In the rows, zero is written as 128.
Which row each row swaps with, under one turn or mirror
The rows were stretched afterwards, more along some directions than others.
belik: [123 129  78 124 143 123 103 122 130 146 148  98 116 142 147  88 123 136
 129 112 127 104 123 136 127]
Pavip: [119 138 126 120 139 110 107 113 122 147 146  89 110 140 141  99 131 124
  99 117 136 121 112 135 145]
niliz: [112 127 104 113 136 117 134 105 122 118 128 136 126 107 129 138 110 134
 119 127 121 115 103 128 140]
goka: [143 114 120 117 114 112 106  91 132 124 146 106  92 167 144  90 102 118
 121 112 140 136 119 127 151]
noso: [139 125 144 141 128 122 171 114 114 131 109 113 136 142 108 134 127 113
 127 142 143 143 102 123 131]
sivol: [132 134 118 129 119 138 125  84 127 108 143 101 102 165 101  98  88 100
 115 108 136 126  76 143 142]
neru: [127 125 106 124 122 133 123 124 137 127 145 107 129 120 130 123 123 108
 110 105 123 101  95 121 123]
komos: [125 109  87 120 121 125 124 109 135 120 155  86  93 155 117  63  94 126
 104 112 141 112 109 144 139]
Bopa: [139 118 101 112 128 120 168 127 144 153 126 103 125 130 125  99 137 135
 131 142 158 117 121 125 126]
sesa: [132 123 139 124 106 138 139  99 131 125 129 107  98 155 108  98  97 100
 125 143 142 128  86 121 123]
nak: [134 139 137 114 116 109 110  89 156 112 139 106  98 158 125 114 115 113
 115 129 138 155  93 126 129]
Varim: [140 137 117 110 113 108 147 130 141 157 132 122 132 122 129 133 144 124
 108 124 143 113 115 133 126]
Tafab: [141 123 118 114 120 129 133  75 142 108 119  83 115 143  92 113 113 117
 130 109 115 143  78 129 143]
pedu: [133 130 128 143 103 120 117 119 125 143 143  98 106 158 136 104 109  93
  95 118 128 145 107 133 151]
gazin: [153 118  98 118 118 129 144 122 144 134 171 101 121 153 147  71 104 108
 115 107 130 121 105 118 146]
kazep: [137 116  92 133 125 127 127  98 125 142 144  89 134 140 145 108 127 127
 141 118 115 119 120 133 135]
mesum: [153 129 107 131 116 140 112 124 135 134 154  90 120 149 136  93 109  91
 106  92 122 132 105 122 143]
ledi: [128 126 112 115 121 129 160 115 126 150 137 112 128 134 110 121 128 134
 139 130 145 139  95 145 116]
tugon: [147 127 117 128 131 116 119 105 137 144 131 110 128 150 143 127 151 116
 122 119 148 148 114 121 157]
gibim: [135 131 126 112 125 125 132 126 137 151 157 104 112 164 145 119 122 108
 102 120 154 122  93 140 139]
pez: [157 132 120 123 110 140 143  78 150 121 131  68 109 174 111  82 121 109
 134 120 141 139  76 127 146]
fif: [148 151 122 124 124 146 158  96 144 136 153  91 124 183 133  92 126  97
 137 118 148 150  82 124 141]
Tob: [140 126 145 131 113 136 145 122 136 142 135 116 130 155 143 147 129  84
 127 139 131 144 101 113 120]
ven: [135 136 124 108 120 132 136 106 128 116 152 118 117 141 118 115  84 105
  82  90 129 140  73 141 137]
dep: [137 134  92 124 124 112 138 129 115 137 157 100 126 130 127 126 118 119
  96  92 128  96  95 160 156]
Kege: [131 140 119 111  99 129 159 110 130 132 144 102 115 142 104 106 120 121
 112 123 155 120  74 151 128]
tider: [128 141  89 143 116 145 107 102 131 133 157  80 130 165 156  87 106  98
 118 110 111 101  87 124 142]
miz: [126 140 119 111 121 149 155 127 126 122 148 107 106 141 104 108 107 116
 114 117 134 144  99 159 120]
vodod: [121 136 105 104 111 154 110 109 150 140 147  93 101 162 134  78 128 112
 129 108 148 128 104 123 116]
Nera: [131 125 114 128 118 139 167 115 131 117 127 105 121 136 103  89 119 130
 119 118 144 137 102 131 134]
Bez: [118 127 117 110 133 115 125  93 131  95 125 115 109 130 112 112  94 128
 106 103 104 137 113 129 166]
lela: [143 122 122 107 102 129 142  90 134 108 150  92  89 152 101 105  74 103
 105 106 129 164 102 144 154]
guk: [139 136 103 111 117 105 122 129 136 135 156 116 106 132 129 112 121 122
  87 106 141 108 103 154 149]
zirin: [134 129 143 113 139 140 149  97 125 107 124  97 129 142 122 116 114 109
 122 120 113 170 107 115 138]
Zudal: [121 154 118 125 156 157 134 116 132 144 123 117 127 141 137 111 137 108
 152 147 137 135 101 120 103]
nepo: [149 124 127 109 121 113 153 106 146 141 144 111 123 144 135 118 117  98
 101 134 148 120  88 125 130]
zem: [125 130  99 123 132 117 125 145 112 159 154 137 131 112 154 124 138 133
 106 109 150 112 135 134 132]
Muke: [132 127 129 109 120 133 155 136 132 134 131 114  97 131  98 106 133 118
 112 127 159 128 108 143 119]
Pur: [139 130  98 105 104 124 113 104 132 141 168  95 110 158 135 117  95 104
 100  80 137 107  79 142 144]
torul: [123 130 122 141 122 158 106 106 143 108 151 101  97 177 122 112 119  96
 122 110 134 144  84 134 123]
duken: [129 135 103  86 149 134 138 120 129 162 142 118 126 111 141 116 122 124
 113 107 144 142 130 135 154]
vub: [131 124 115 107 121 130 158 125 135 133 137 126 120 122  99 129 145 135
 125 122 166 108  81 136 116]
sema: [137 151 136 120 126 135 128  86 127 123 128  90 111 161 130 110 134 111
 145 120 127 146 114 119 146]
gepa: [131 150 127 123 138 148 156 105 143 112 143  96 127 155 135 109 108  99
 119 117 124 149 107 132 150]
nazo: [146 140 123 116 141 114 144 102 140 120 136 109 133 128 125 125 124 121
 125 120 110 145 104 123 151]
Les: [146 133 137 125 133 151 162 116 150 128 135 106 123 157 118 118 127 102
 143 138 136 177 110 123 120]
rege: [116 148 115  92 125 163 116 104 151 135 137  84 108 150 113  95 139 120
 125  86 136 153  95 132 120]
gelum: [141 150 138 116 127 145 131  92 125 124 138 109 116 159 126 115  99  92
 113 102 128 162  78 127 135]
Poti: [133 125 106  96 137 141 153 124 127 136 144 113 125 119 115 109  96 126
 110 110 127 130  90 143 144]
napok: [126 137 122 119 134 121 128  77 130 108 123  85  99 152 104  85 122 131
 116 116 152 136 107 140 140]
ker: [133 146 108 128 137 147 162 131 131 153 144 100 149 133 136 131 146 111
 138 131 145 116  75 131 106]
Dugo: [125 119 112 113 110 111 108 121 122 131 164 121  93 147 129 103 102 121
  97  96 139 103 113 138 137]
fimo: [150 134 123 109 110 141 157 144 133 159 162 112 144 143 162 127 119  91
 111 104 132 135 101 120 132]
gurub: [135 147 153 108 129 125 140 102 146 151 112 110 126 137 122 123 154 102
 120 131 151 154 101 115 113]
Gezo: [139 109 106 142 113 123 170 124 126 123 149  95 133 155 116 116  99 111
 100 122 140 102  91 141 139]
nus: [127 130  93 118 128 132 117 129 144 132 156 105 104 129 122  86 136 145
 114  97 136 121 118 138 138]
nal: [131 125 101 150 124 132 111 109 134 132 149  91 134 153 170  98 114 100
 118 128 104 102 114 117 158]
Rad: [131 116 123 120 109 117 124  92 134 120 143 117  89 169 126 101 110 131
 122 127 159 136 110 144 139]
nevi: [134 110 115 122 115 129 130  96 142 109 134  97 107 142 129 107  79 102
 106 114 109 154 106 119 156]
veki: [117 154 112 112 136 128 134 125 122 152 150 131 126 131 141 128 137 115
 114 119 151 116  93 135 131]
tok: [135 139 120 115 128 153 160  97 139 115 134 121 122 138 117 124  93 113
 140 140 116 178 104 125 124]
Pagog: [122 140 126 119 125 113 130 137 136 144 128 109 115 129 113 112 171 143
 109 118 160 124 111 145 125]
nopid: [137 147 153 102 107 101 127  98 134 123 141 122  94 135 116 135 113 102
  95 118 143 151  92 129 151]
Visim: [119 131 119 137 119 136 142  90 136 122 113  88 112 155 100 114 136 127
 146 134 142 130 107 131 127]
Mot: [137 129 112 136 113 161 150 107 138 119 142  82 125 153 106 107 122 109
 144 130 128 127  80 145  98]
kodav: [113 124 122 127 116 139 122  99 146 115 130  94  90 169 101 107 117 115
 113 123 157 143  85 140 110]
vanu: [147 119  95 108  88 123 149 135 140 147 176 101 112 150 135  99 106 107
  80 101 158 101  93 150 133]
Soge: [134 143 123  70 122 130 116  75 141 116 144  92  90 141 125 107 111 108
 109  83 129 153  97 134 158]
pupun: [121 152 152 104 122 135 125  74 147 115 119 102  97 156 116 138 132 107
 131 119 140 173  80 120 135]
fes: [150 114 111 112 128 120 135 108 131 128 141 107 121 138 125 126 134 121
 122 104 150 118  95 129 134]
tuv: [141 131 104 126 115 128 135 111 141 127 162  96 119 164 150 109 135 113
 109  98 156 110  95 134 142]
sipet: [141 128  90 120 136 151 166 127 129 126 151  97 144 129 137 115 115 114
 111 108 121 123 112 145 145]

miz is swapped with guk
Pavip is swapped with duken
pedu is swapped with Soge
gurub is swapped with kazep
goka is swapped with gelum
nazo is swapped with Les
rege is swapped with nal
Rad is swapped with ven
fes is swapped with noso

